Here are some points:
[-14  65  -2  36 -52  95  22  15  21 -51 -27  46  25 -42 -39  -9]
[ 33 -36  28  29 -17 -15  44   7  30  39  -2  65 -26  -9 -48 -18]
[-26   7 -46   0  36   0 -36  44 -23  32 -19  46  19  20  38   3]
[-13 -22 -13 -22  47 -29 -36  15 -27  23  50 -10 -55  21  38  10]
[-24   0  40 -80 -21 -22 -22 -51 -28 -66  62 -57  27  -2  32  27]
[  6   0 -44 -15  37   0 -36  44 -25  29 -23  53  24  21  45   1]
[ 17 102  11  58 -16  73  22 -51  23 -70 -57  -6 -22 -21   7 127]
[-58  65  55  44 -67  80  36 -65  65 -72 -59 -11 -12 -66 -53  39]
[ 59 -58 -43 -22  31 -51  -7  22 -48  51  20   4 -35  57   0 -44]
[ -7  -7 -33  -7  25  -7 -29  29 -18  23   7  26  42   3  37 -13]
[ 31 -44  15 -95 -24 -58  29 -73 -48 -57  90 -79 -40  33  -1  -6]
[ 15 -15  14  29  13 -15  22   0  21  20  20  11 -16 -12 -25  -2]
[ 49 -58 -51 -22  38 -51 -15  22 -50  49  20  -7 -35  62   4 -47]
[-93  44  54  44 -71  80  44 -80  97 -65 -72 -30 -37 -90 -70  13]
[ -3  -7 -35 -15  24  -7 -29  15 -22  24   3  26  43  15  37 -17]
[-15   7 -35  -7  27   0 -29  15 -16  29  -4  25  35  -1  37 -12]
[ 51 -15  -8  22  21 -22   7   7   4  54 -11  -6 -28  22 -17  23]
[ -1 109  13  66 -30  73 -15 -22   2 -70 -85  24  29 -17   4 116]
[ 46 -58 -44 -22  42 -51 -15  22 -43  51  22   0 -37  49   1 -45]
[ 53 -58 -49 -22  36 -51  36  22 -48  53  21  -9 -33  50   6 -37]
[ 51 -51 -39 -15  28 -44 -15  29 -37  54   8   2 -22  45   3 -41]
[ 14 -15  17  22  -1 -15  36  -7  30  29 -17 -14  -6 -15 -36 -17]
[-53  29   9  22  11  22 -22  15  33  -5   1  32  31 -32  10   4]
[  6 109  26  51 -43  65 -15 -15  13 -62 -68  13  30 -21  -4  96]
[-12  -7 -36 -15  29 -15 -29 -51 -25  23   5  24  44  15  39  -8]
[  -7  -51  -29  -80   53  -66  -58  -22  -71  -31   56  -49 -107  100   68  -18]
[-93  36  53  44 -72  80  44 -87  99 -65 -74 -26 -33 -88 -70  16]
[ 33 -51 -33   0  32 -44   0  15 -28  55  27   3 -33  19  -6 -46]
[-92  36  53  44 -73  80  51 -73 103 -61 -74 -32 -36 -88 -73  12]
[ 93  36  40  29  -6  -7   0   7  -9 -31   4  13 -23  44  -5  68]
[-15   0 -39   0  41   0 -36  44 -26  33 -17  49  16  22  47   4]
[  1   7  18 -87  -3 -44 -29 -22 -25 -52  72 -74  17  23  27  17]
[ 10  22   7  44 -24  36  80   7  18 -17 -44  15  34 -25 -53   7]
[-13  36  15  51 -25  58  15   7  66   3 -54  33  17 -47 -31  27]
[ 56 -44 -34 -15  29 -44 -15  36 -34  53  11   5 -19  47  -3 -45]
[-29   0  17 -15 -36  -7   0   0  28   5  18 -19  65 -21 -14 -40]
[-101   -7   14  -87   -4  -44  -29  -22  -28  -50   71  -78   14   25   29   21]
[-80  29  66  29 -47  44  22 -51  98 -42 -18 -36 -19 -71 -54  12]
[-12  14 -33  15  24  14 -29  51  -6  28 -30  65  31   0  27  10]
[-43  22  16  15   6  22  22  15  61   1  10  16  24 -34  -3   4]
[  4 -29  43  -7  -4 -22  15 -51 -14 -23  73 -56 -88  17  -7  15]
[-34   0  45 -65 -32 -15 -15 -51 -21 -62  62 -42  21  -4   6  28]
[-27   7  24   7 -22  14   7  15  46   9  -6   1  50 -31 -24  -9]
[-14  29  16  51  -8  51   7  15  50   6 -51  38  13 -37 -16  39]
[-20   7 -26   0  27   7 -22  22  -8  24  -3  25  29 -10  29  -4]
[ -4  -7  40 -15  21  -7 -29 -22 -20  21   0  21  52  11  35 -22]
[ -8  22 -41  -7  32  -7 -29  29 -23  26   6  25  38  10  39 -10]
[-40 -29  71  22 -72   0 102 -80  83 -37 -12 -70 -57 -67 -90 -29]
[  32    0   17   51 -111   29   73   -7   40   10  -40   16   11  -37  -57  -16]
[-23 -44  47 -80 -69 -29   7 -58 -25 -47  78 -32  37  16 -15 -74]
[  0  36   1  51 -27  65   0  22  40 -25 -26  63   7 -41 -28  11]
[ 30 -44 -61 -22  50 -51 -29  22 -49  63 -11   0 -38  58  19 -26]
[ -3 -29  62 -44 -55 -29  58 -73  -2 -45  66 -61 -20 -20 -39 -19]
[-18 -15 -43 -15  47 -15 -36  36 -25  31  10  11  11   5  46  -8]
[ 24 -29  26  29 -10  -7  44   7  35  37  -6   2 -14 -13 -49 -15]
[ 16 -15  13  36  15  -7  22  -7  14  25  22   7 -18 -13 -29  -1]
[-11   0 -36 -15  30  -7 -29  22 -20  26  -2  24  45   5  37  -9]
[-41  -7  44 -58 -28 -15  15 -65 -12 -46  76 -39 -20 -18  11   8]
[  2 -15 -44  -7  43 -15 -36  36 -31  26   0  28  14  22  45 -12]
[ 45 -29  21  22  -6 -15  44   7  28  40  10 -14 -18  -8 -46 -14]
[-26  14  10  22  38  14  -7   7  31  15  10   7  15 -34  -1   3]
[  0 109  45  58 -37  65 -15 -22  10 -63 -79  12  35 -24  -1 100]
[  3  22  16  44   0  44   7  22  41  16 -33  37   8 -25 -14  40]
[-14 -22 -45  -7  41 -15 -36  36 -31  32   3  23  16  19  45 -13]
[-19   0 -31 -15  18  -7 -36  29 -15  26  -6  26  52   1  30 -30]
[ 19  22  16 -36 -10 -22  51 -15  22  27  26 -29 -20 -18 -44 -23]
[-32   7  11  -7 -30   7   0   7  38  11 -75  -2  66 -25 -17 -29]
[-32  36  -9  51  -1  87  -7  22  26 -12 -65  73  41 -29   2  41]
[-29  -7 -34 -22  17 -15 -44  44 -10  30  -9  31  63  -1  27 -24]
[ 24  -7  25  58 -26  22  73 -15  50  22 -53   9 -13 -35 -57   3]
[-16   7 -34   7  29   7 -29  22  -7  27 -10  35  36 -13  32 -13]
[-23 -44 -65 -29  73 -36 -58  44 -49  38   7  19 -48  44  63 -36]
[ 31 -44 -39  -7  38 -44  -7  15 -35  58  14   0 -29  30  14 -42]
[  8 102  14  58 -27  73 -15 -15   4 -64 -75  18  25 -19   5 115]
[-33  22  10  15   6  22 -15   7  39   7   6  14  18 -35  -3  13]
[-14  22   2  29  38  22 -36  36   8   7   8  42 -17 -14  24  22]
[-21 -36  47 -80 -70 -29  15 -65 -18 -44  73 -40   7   9 -23 -76]
[ 29  87  -2  36 -67  73  29  22   5 -56 -27  35  27 -26 -43  11]
[119  14  21  -7   3 -29   7   0 -34 -33  20 -29 -19  76   1 127]
[ 12 109  21  58 -43  58  -7 -22   9 -59 -62  13  31 -16  -6  89]
[ 40 -58 -41 -22  38 -58 -15  15 -46  47  24  -7 -40  53   5 -47]
[  6 -15  16 -95  -6 -44 -29 -15   8 -48  70 -77  15  27  23  15]
[-37  29  12  22   7  22 -22   7  34  -2  11  28  28 -34   9   8]
[  1   0 -45   0  39  -7 -36  51 -28  29 -18  44  17  22  44   5]
[-22   7  24   7 -18  14   7   7  49  10  -3   0  52 -35 -23 -13]
[-16 -36 -59 -22  53 -36 -66  65 -42  41  -3  32 -23  40  54 -36]
[-58  44  20  51 -50  80  51  -7  73 -29 -68  -6  -5 -59 -57  18]
[  3 -22  39 -22  -2 -22   0 -44 -26 -33  85 -55 -89  27   4  15]
[ 14 102  34  51 -40  58   0 -22  10 -58 -57  13  34 -14   0  86]
[ 29  -7  20  15 -24   0  51  22  13  -3  12 -12  33  -4 -39 -26]
[-25  22   8  22  12  22 -15  15  35  10   3 -57  23 -33   5  14]
24 more points follow, each with its number after it:
[-39  65  -9  44 -19  80   7  22   5 -42 -66  47  16 -20 -10  38] 0
[  6 -22 -60 -22  51 -29 -58  51 -48  32   8  38 -30  44  54  -9] 1
[-72  14  63  36 -53  44  29 -58  99 -38 -14 -42 -31 -76 -58  -1] 2
[-18   7  31  15 -29  14   0   7  48   9  -3  -8  52 -30 -23 -16] 3
[109  29  32  15   3 -15   0   7 -22 -32  13 -20   4  63   2  75] 4
[-26  95  62  58 -81  73  36 -58  48 -72 -61 -31 -13 -50 -44  50] 5
[-31   7  27  15 -27  14   0   7  56  13 -10   0  55 -32 -24 -17] 6
[-25   0  25  36 -27  14   7   7  51  12   1  -4  49 -34 -24 -10] 7
[ 18   0  14  58  -9  36  58   0  27   9 -48  36  18 -22 -40  10] 8
[-21   7 -33   7  27   7 -22  22  -5  26  -7  38  35 -14  31  -5] 9
[-27   7 -28   7  28   7 -29  22  -6  26  -7  42  41 -12  31  -4] 10
[  4   0 -47   0  40  -7 -36  51 -27  31 -16  51  23  19  44   2] 11
[ -57  -73  -46 -127   76  -87  -87  -36  -86  -48   10  -96 -109  105  127  -13] 12
[   7  -15   17 -102    2  -51  -29   44  -33  -48   87 -127   -1   29   22   -5] 13
[ 59 -51 -44 -22  32 -51 -15  29 -44  50  13  -1 -29  58   4 -49] 14
[-43   7  22 -29 -54   0  29   0  21 -16  34 -45  72 -23 -28 -49] 15
[ 14  -7 -52   7  38 -15 -44  58 -32  35   8  49 -13  28  34  -9] 16
[-24   7  26   7 -25  14   7   0  96   8  -3  -2  48 -34 -22 -16] 17
[ 95 -51 -40  -7  39 -44 -15  22 -33  56  19   4 -34  28  -1 -42] 18
[  9 -22  26 -36   7 -29  -7 -44 -33 -32  80 -61 -91  41  13   5] 19
[ 17   0 -45   0  35  -7 -36  58 -27  33  -4  65  -6  18  33  -6] 20
[-64  22  78  -7 -62  22  29 -73  53 -57  28 -57 -15 -62   2   8] 21
[ 42 -29 -47 -22  35 -51 -15  15 -45  50  24  -7 -38  49   6 -45] 22
[-25  29  17  58 -23  65  15   0  63  -1 -56  40  16 -55 -35  18] 23
Which of these numbered points is nearest to each point below, ignoring the 3 directions in which the first points spread most? Its number follows each.
[ 25   7  14  51  -8  29  58   7  25   7 -43  38  23 -18 -39  18] > 8
[-42   0  17 -29 -53   0  29   0  21 -19  36 -44  75 -27 -20 -57] > 15
[-61  29  76   0 -55  36  29  -7  72 -55  14 -42 -14 -64 -43   0] > 21
[-50   0  19 -36 -55  -7  29   0  19 -18  42 -45  72 -25 -30 -63] > 15
[ -8  29  12  58  -6  51  36 127  47  10 -45  38  12 -32 -17  42] > 13
[ -94  -87  -66 -127   89  -95  -95  -15  -91  -57  -23 -123 -113  116  127  -15] > 12
[-10 -44 -65 -29  61 -36 -58  51 -49  38   4  19 -43  46  64 -30] > 1
[ 49  95   5  51 -11  65   7 -29 -19 -69 -47  17  -4   2  17 119] > 18
[ 10  -7  26 -87  -8 -36 -29 -22 -24 -50  59 -66  29  21  35  31] > 3
[ 61 -44 -39  -7  35 -51 -15  29 -39  53   7  -1 -24  54  -2 -45] > 14
[-26  29  17  58  -8  58   7  15  50   5 -56  40  18 -43 -21  37] > 23
[-28  -7 -32 -22  20 -15 -36  44 -12  27  -6  33  69   7  31 -27] > 6
[ -7 -44 -63 -36  59 -44 -66  58 -52  39  -2  18 -36  54  65 -27] > 1
[  13  -22   40  -22    2   14    0  -51  -26  -34   79  -57 -124   30    5    7] > 19
[104  36  36  22   1 -15   0   7 -18 -33   6 -19   2  52   2  88] > 4
[ 99  44  45  36 -10 -15   7   0  -6 -29   9 -17   4  36  -9  70] > 4
[ 99  36  36  22  -3  -7   0  15 -13 -39   7 -19  10  51  -2  87] > 4
[127   7  21  -7  11 -29   7   0 -32 -35  31 -46 -20  74   3  60] > 4
[-17  14  18   7  21   7 -29  29  -4  29  -5  37  39 -11  27  -8] > 10
[ -9 -44 -67 -36  63 -44 -66  51 -58  38   8  12 -39  57  62 -38] > 1
[ -19 -109  -51 -127   69 -102  -73  -44  -97  -41   10 -127 -127  127   78  -36] > 12
[-82  22  71  15 -51  44  29 -65  92 -47  -8 -45 -22 -69 -51  12] > 2
[108  22  27   0   7 -29   0   0 -29 -33  23 -31 -11  71   1  65] > 4
[-72  14  71  22 -57  36  44 -58  93 -42  -9 -41 -32 -73 -62  -5] > 2
[ -20   95   54   51 -105   65   36  -58   44  -70  -62  -27   -5  -49  -44   61] > 5
[ -9  14   4  22  16  14  -7  36  29  14  12   5  18 -28   3   3] > 7
[ 54 -58 -48 -22  35 -51 -15  29 -45  49  15  -2 -29  56   2 -51] > 14
[121  14  24   0   6 -22   0   0 -31 -31  23 -37 -12  74   2  70] > 4
[ 46 -58 -16 -15  35 -51  -7 124 -44  50  20  -3 -36  57   4 -45] > 13
[122  29  31   7   7 -22   7   0 -23 -33  13 -21 -10  66  -1  77] > 4
[-41  29  56 -22 -34   7  -7 -44  24 -48  43 -15  21 -37  -1  27] > 10
[-37   0  18 -36 -58  -7  29 -15  10 -23  55 -53  63 -22 -29 -67] > 15
[109  36  39  29  -2 -15   0   7 -16 -30   5 -15   7  53  -1  86] > 4
[  40   87   19   66  -62   80    7    0   -5  -54 -111   52   21   13  -16   87] > 14
[127   0  15 -22  13 -29   7  -7 -35 -28  38 -48 -39  81  -3  64] > 4
[ -9 -36 -65 -22  67 -36 -58  58 -53  37   4  16 -57  51  64 -22] > 1
[127  14  18  -7  10 -29   7  -7 -35 -31  25 -40 -22  77  -2  69] > 4
[102  80  40  36  -9 -15   7   7  20 -33   6 -16   9  44  -7  73] > 4
[  1   7 -39   7  27  -7 -29  44 -16  30 -18  54  29  11  32   2] > 11
[ -39  -44   59  -15  -82  -22  124 -102   48  -38   -9 -108  -93  -64  -90  -51] > 5
[  4   0 -45  -7  72  -7 -36  44 -29  30 -12 127  21  19  47  -7] > 20
[ 40 -51 -36 -15  36 -51  -7  15 -37  56  20  -6 -41  32  -4 -45] > 22
[-19  29  19  51 -26  58  15   7  62   1 -50  37  14 -51 -32  22] > 23
[ -8   0 -35   0  24   0 -22  22 -12  28   1  36  35  -4  33  -6] > 9
[ 35 -51 -42  -7  34 -51  -7  15 -44  55  21 -10 -48  38   1 -40] > 22
[-24  -7 -33 -22  14 -15 -36  36  -7  30  -5  23  65  -1  28 -25] > 6
[ -49  -66  -30 -109   63  -80  -73  -29  -75  -38   47  -83 -111   96  100  -28] > 12
[ -3   7 -50   0  37  -7 -36  44 -27  29 -18  51  24  19  47   6] > 11
[-42   7  22 -22 -50   0  22   7  30 -15  23 -47  80 -32 -33 -57] > 15
[ -1  -7  19 -87  -2 -36 -29 -22 -23 -51  68 -75  26  26  36  34] > 3
[127   0  16 -22  20 -36  15  -7 -36 -26  37 -55 -39  76  -5  61] > 4
[-13   0 -37   0  27   0 -22  29 -15  29   1  29  37  -5  32  -8] > 9
[127   7   8 -36  36 -36  15  15 -27 -14  30 -57 -46  75 -11 121] > 4
[ 54 -51 -43 -15  32 -51 -15  22 -44  51  15   0 -31  55   5 -45] > 14
[-10   0  28 -80 -14 -22 -29 -29 -26 -62  54 -64  42   8  34  40] > 3
[ 23  22  15  51   0  29   0  29  35  14  -1  38 -18 -21 -21  20] > 16
[-42  22  10  15   9  29 -22   0  32  -3  10  25  26 -33   9   2] > 10
[-14   7  25   7 -23   0   0   0  49  11  -6  -1  48 -31 -25 -20] > 3
[-17   7 -34   7  29   7 -29  22  -8  27 -10  34  37 -13  31  -5] > 9
[ -17  -80   45  -87  -96  -58  117 -127  -47  -80   66 -104 -111  -28  -77  -98] > 0
[ 53 -51 -39  -7  31 -44 -15  36 -41  56  10   1 -24  50   1 -41] > 14
[-66  14  67  29 -55  44  36 -58 100 -40 -18 -35 -31 -79 -56   0] > 2
[-64  14  71  29 -51  44  29 -73  98 -40 -20 -36 -28 -76 -58  -3] > 2
[ 12  29  16  58 -17  44   7  22  50  10 -19  43 -14 -37 -28  25] > 16
[ 29   0  12  66 -11  29  58   7  32  14 -41  34  14 -22 -44  15] > 8
[  3 -29  33   7 -46 -22  66 -29  48  23  -5 -35  24 -28 -62 -51] > 3
[ 38 -51 -41 -15  36 -51  -7  15 -37  57  26  -9 -39  34  -3 -44] > 22
[-12   7 -39  -7  27   0 -29  29  -9  28  -6  34  40  -7  31  -1] > 9
[ 10 -36  35   0 -47 -22  66 -22  48  25  -1 -42  18 -25 -64 -47] > 3
[-43  14  19 -22 -53   0  22   0  31 -16  26 -42  75 -31 -30 -62] > 15
[ -43    7   17  -29  -55   -7   22   -7   21  -21   41  -41   70  -20  -29 -124] > 15
[ 21   0  12  51 -19  29  66   7  34  21 -51  29   7 -25 -48  12] > 8
[ 11 -22  26 -36   4 -29  -7 -44 -38 -35  85 -53 -85  41  11   3] > 19
[ -4  44   5  51 -22  58   0  22  44  -6 -28  66   7 -46 -25  12] > 20
[ 42 -87  22  44 -31   0  88 -22  42  22 -24 -10 -20 -25 -65 -14] > 8
[  8 -29  45 -22  -7 -22   7 -44 -19 -24  79 -59 -94  20  -3  13] > 19
[ 40 102   4  58 -14  65   0 -29 -20 -69 -50  19  -3   5  11 105] > 18
[-30   7  29   7 -24  14   7   7  58  11 -10   3  56 -34 -21 -12] > 6
[ -49   14   19  -22  -51    0   22    7   34  -15   25  -47   73  -33  -32 -100] > 15
[ -22  -58  -30  -95  127  -66  -66  -29  -92  -21   57  -66 -104   91   83 -127] > 12
[-18  29  14  58 -12  58   7  15  52   9 -55 127  19 -36 -19  32] > 20
[ 10   7 -42  -7  31 -29 -36  51 -24  31 -14  44  23  16  35  -8] > 11
[ 19  22   9  36  -5  29   0  29  20  16  -2  38  17 -23 -18  15] > 20
[ 10 -29  25 -36   6 -29  -7 -36 -39 -37  89 -59 -93  44  15   1] > 19
[ 125   51   31   80  -72   51   73  -15   -6  -38 -109   37    0   27  -52   72] > 4
[-77  95  55  58 -68  65  36 -51  37 -72 -61 -31   2 -44 -46  62] > 5
[  -8   95   58   51  -73   73   36  -65   47  -74  -61 -127   -5  -49  -52   49] > 5
[ 36  95   3  58 -12  73  15 -36 -22 -66 -47  12  -9   0  12 127] > 18
[ -2  -7 -46  -7  43 -15 -36  44 -35  26  -2  38  16  26  50  -9] > 11
[ 30   0   4  44 -27  36  80   0   9 -25 -46  14  37  -9 -46  14] > 8
[ 52  80 -31   7  23 -22  15  22 -20  57  -7  23   1  26 -11 -13] > 22
[ 96  29  41  51 -62  29  95 -22   2 -28 -65   7  -6  20 -51  51] > 4
[-36  36  -1  51   0  65  -7  22  37   0 -66  59  27 -37  -5  38] > 23
[ 54 -36  21  29  -5 -22  36   7  22  39   1 -12 -21  -3 -46  -8] > 18
[ -7 -22  44  -7  -3 -22  15 -51 -12 -24  83 -64 -88  12  -9  19] > 19
[ 19   0 -40  15  34  -7 -36  65 -25  31 -15  64 -11  19  30 -14] > 20
[ 39  14  75  44 -44   7  66 -44  36 -40   6 -39 -41 -26 -58  34] > 18
[127   7   9 -36  39 -44  15   0 -28 -14  27 -58 -48  70  -9  66] > 4
[  1 -15  45 -15  -2 -22  15 -29  -9 -21  72 -65 -83   9 -11  18] > 19
[107  22 -21   0  -3 -29 -22   0 -44   5 -42  -1 -15 127  27  92] > 4
[-68   7  70  29 -48  36  44 -65  92 -33 -15 -46 -40 -70 -59   2] > 2
[ -5  36   3  58 -22  65   0  22  43 -10 -21  65  13 -42 -28  16] > 20
[ 81  29  51  44 -19   0  22 -15   4 -26  21  -5  -9  18 -22  46] > 4
[  9 -15  48 -15  -5 -15   7 -36 -12 -28  77 -48 -85  16  -5  14] > 19
[ 58 -51 -41 -22  32 -51 -15  36 -39  56  11  -4 -30  48  -3 -44] > 14
[ 11 -15  35  29 -42   0  95 -22  59  27 -17 -51 -25 -37 -43 -32] > 5
[-71  14  69  29 -52  44  29 -58  96 -42 -20 -35 -16 -71 -54   3] > 2
[ 79  65  34  80 -27  36  51 -36  -5 -53 -37   3   5   7 -27  87] > 4
[ 26 -29  14  15  -1 -22  44  -7  12  33  31 -24 -45 -10 -46 -32] > 22
[-22  22  13  66  -8  65   7   7  54   4 -67  42  13 -41 -18  46] > 23
[-44  58  -4  44 -39  80  22  15  32 -42 -53  37 127 -45 -31   7] > 15
[ 80  36  48  44 -18  -7  15  -7   1 -23  17 -10  -4  19 -13  54] > 4
[-14  29  18  58  -5  58   7   7  53   9 -61  46  11 -43 -18  35] > 23
[-22  29  10  58 -11  65   7   7  56   4 -62  43  11 -42 -18  40] > 23
[ -4 -15  52  -7  -9   7  22 -36  10 -12  58 -49 -79  -6 -20  20] > 19
[-38  44   4  58 -23  73   0   7  43 -16 -62 127  42 -50 -22  18] > 20
[-13 -44  43 -87 -75 -36   0 -58 -33 -56  79 -35  33  26 -13 -82] > 15
[125 102  31  51 -39  58   0 -15  11 -59 -56  12  34 -17  -4  97] > 4
[-18   0  31 -87 -13 -22 -29 -36 -26 -60  56 -53  37   7  37  40] > 3
[-24  14 -33   7  26   7 -22  22  -4  28 -10  33  34 -12  30   1] > 9
[ -13  -80   47  -87  -93  -58  124 -116  -47  -77   66 -104 -127  -36  -77 -104] > 0
[ -9  65  55  51 -17  44  -7 -15  28 -47  -3   2 -38 -19 -11  70] > 19
[-12 -36 -64 -22  67 -36 -58  44 -48  35   7  26 -49  42  59 -24] > 1
[ 10  22  10  44 -23  44  80  15  16 -18 -44  14  30 -17 -48  11] > 8
[-75  14  73  15 -57  36  36 -65  88 -46  -4 -41 -23 -72 -56   6] > 2
[-29  -7 -26 -15  17  -7 -36  44  -7  32  -8  34  62   0  23 -33] > 6
[ 19 -22  62  22 -44   0  58 -22  34  -7  -5   2   6 -12 -50   5] > 8
[  9 -29  14 -58  17 -36 -29 -36 -55 -44  80 -48 -96  69  23 -11] > 19
[-27   7  29   7 -25  14   7   0  56  12 -11  -5  55 -31 -28 -12] > 6
[ -4 -36 -67 -29  65 -36 -66  51 -53  31   3  20 -37  50  67 -26] > 1
[ -5 -36 -67 -29  68 -36 -58  51 -50  36   6  15 -45  39  62 -30] > 1
[101  14 -36 -29   0 -36 -36  -7 -44   6 -55  -2 -20 127  35  93] > 4
[-16 -36 -62 -29  64 -51 -58  44 -53  37   7  18 -48  44  61 -23] > 1
[ -7 -29 -62 -15  67 -29 -58  51 -47  38  -3  32 -41  30  60 -19] > 1
[ -2 -36 -62 -36  62 -44 -66  58 -54  37   0  16 -30  51  60 -31] > 1
[  29  -66   41  -29    5  -51   73  -73  -23  -20   71  -88 -127   21  -53  -40] > 19
[ -1 -29 -60 -22  59 -36 -58  51 -52  34   9  20 -44  49  56 -22] > 1
[ 59 -36 -35  -7  27 -36 -36  22 -33  47  11   2  -4  45  -1 -35] > 14
[-43  65  -4  44 -45 102   0  22  16 -39 -66  47  47 -29 -13  38] > 0
[-13  73 -11  36 -23  80   7  29   0 -46 -70  40  44  -9  -3  41] > 0
[-30  -7 -29 -15  12 -15 -36  51 -10  29 -13  27  65  -1  29 -26] > 6
[-20   0  21   7 -20  14   7   7  44  11  -9   3  47 -28 -22 -12] > 3
[-10 -36 -61 -29  66 -36 -58  44 -49  34  10  18 -39  41  63 -25] > 1
[ 20  22  72  51 -41   7  66 -44  39 -40   7 -41   2 -28 -62  21] > 8
[-20  29  15  58  -8  58   7  15  54  10 -52  34  15 -41 -19  44] > 23
[-18  58  58  51 -17  51   0 -22  35 -47  -6  -5 -37 -30 -16  68] > 19
[-42  22  52 -22 -37  14  -7 -51  19 -48  44 -10  18 -39   2  20] > 10
[-31  65 -10  44 -19  80   7  22   4 -37 -69  45  53 -22  -6  40] > 0
[  47  -51  -41  -15   39  -51   -7   15  -40   55   21   -4 -107   34    0  -45] > 19
[-12 -36 -83 -22  64 -36 -58  51 -47  40   6  20 -44  37  59 -24] > 1
[ 25  -7  23  58 -24  22  80 -15  47  21 -49   9  -8 -31 -55   7] > 8
[-16 -15 -48 -15  45 -15 -36  29 -28  31   4  24  11  14  47 -14] > 9
[ -9   0 -32  -7  26   0 -22  22 -18  27   1  32  35   2  37  -8] > 9
[-10 -36 -66 -29  66 -36 -58  44 -52  35   8  13 -46  43  63 -26] > 1
[ 42 -36  82 -95  13 -51  -7 -44 -39 -48  61 -75  10  52  14  33] > 8
[-21  29  24  51 -21  51  15   7  55   2 -38  32  12 -42 -27  28] > 23
[ 66  29  54  44 -16  -7  22 -15   5 -23  18  -3 -16  14 -22  43] > 4
[-45  29  11  22   5  22 -29   7  31  -4   9  23  26 -38  10   6] > 10
[-19 -22  27 -95 -33 -36   0 -87 -54 -64 101 -68 -49  21  28 -18] > 20
[  4 -15 -53  -7  49 -22 -51  58 -42  33  44  41 -23  37  45 -20] > 16
[-17 -36  42 -95 -65 -36   0 -58 -46 -53  75 -36  42  26 -16 -79] > 15
[-11   0 -29   0  24   0 -22  22 -13  25   3  24  41  -7  35  -9] > 9
[ 57 -58 -49 -22  37 -51 -15  22 -44  51  13  -6 -30  55   5 -44] > 14
[ 36 102  10  66 -14  65   7 -36 -18 -66 -43  14 -11   2  14 118] > 18
[ 31 -15  21  51 -16  14  73  15  43  24 -36   1 -12 -27 -55   5] > 8
[-107   29   51   51  -70   73   51  -80  110  -59  -69  -35  -40  -89  -74    3] > 2
[ -1  -7 -44  -7  44 -15 -36  44 -33  27  -7  37  23  27  48  -8] > 11
[-10 -36  46 -95 -71 -36  -7 -58 -34 -55  77 -31  36  32 -18 -85] > 15
[  3   7 -41   0  41   0 -36  51 -26  28 -22  51  23  20  43   5] > 11
[ -3  -7  19 -87  -5 -36 -29 -22 -25 -50  70 -83  19  23  31  27] > 3
[-24   7  34  15 -31  14   0   7  54  12  -8  -6  52 -34 -21 -13] > 3
[ 39 -29 -22 -22  38 -29 -29   7 -38  16  55 -14 -64  32  42 -19] > 19
[ 18 -15  31  44 -37   7  88 -22  52  15 -36  -7 -14 -37 -65 -11] > 8
[ 45 -51 -39 -15  28 -44 -15  36 -34  58   2   9 -17  44  -2 -42] > 14
[-11 -29 -61 -29  64 -36 -58  51 -48  44 -18  24 -33  38  58 -24] > 1
[-14 -36 -65 -36  56 -36 -58  65 -50  38   2  26 -32  46  63 -29] > 1
[ 26 -51 -37  -7  41 -44  -7  15 -31  56  19   1 -28  24  -4 -32] > 22
[-96  29  53  51 -67  80  51 -87 104 -60 -71 -34 -34 -87 -69  11] > 2
[ 35 -22   7  29  28 -22  15   7   4  34  26   0 -45   3 -21   3] > 19
[ -4  14 -37  22  31   7 -29  51 -13  32 -33  53  32  -2  32   4] > 11
[ 78  44   2 -15  37  -7 -36  29 -41 -41   6 -19 -37  61  48 115] > 4
[ 20 102  31  51 -38  58  -7 -22   7 -57 -59   5  27 -16  -2  89] > 14
[-24   7  26 -44 -21  14   0   7  51  11  -7  -3  48 -33 -23 -12] > 6
[-59   7  68  22 -53  29  51 -65  88 -33  -6 -49 -39 -70 -52   2] > 2
[-44  -7  40 -51 -30 -15  15 -73 -17 -40  85 -44 -32 -15   9   2] > 9
[ 50  58  13  15  20  14 -44  29 -31 -51  -9   7 -11  42  49 108] > 18
[ -39  -51   58  -36  -79  -22  124 -102   22  -31   19 -102  -94  -55  -82  -52] > 5
[ 46 -22  24  44 -21   7  80  -7  38  25 -27   0 -16 -26 -58  -2] > 8
[-13  29  13  51  -5  58   7   7  50  10 -53  41  15 -35 -16  36] > 23
[-14 -44 -61 -29  64 -36 -58  44 -51  38  10  19 -44  39  57 -23] > 1
[-24  29  18  51 -22  58  15   7  57   6 -45  29  17 -45 -31  19] > 23
[ 45 -66 -46 -15  40 -58 -15   7 -42  54  31  -6 -44  49   3 -46] > 22
[-15  29  15  58  -8  58  15   7  52   8 -60  34  14 -40 -20  32] > 23
[-19  -7 -32 -15  18 -15 -36  44 -17  26  -4  31  70   5  34 -22] > 6
[ 34 -51 -38 -15  38 -44 -15  22 -35  55  17  -5 -38  34   1 -29] > 22
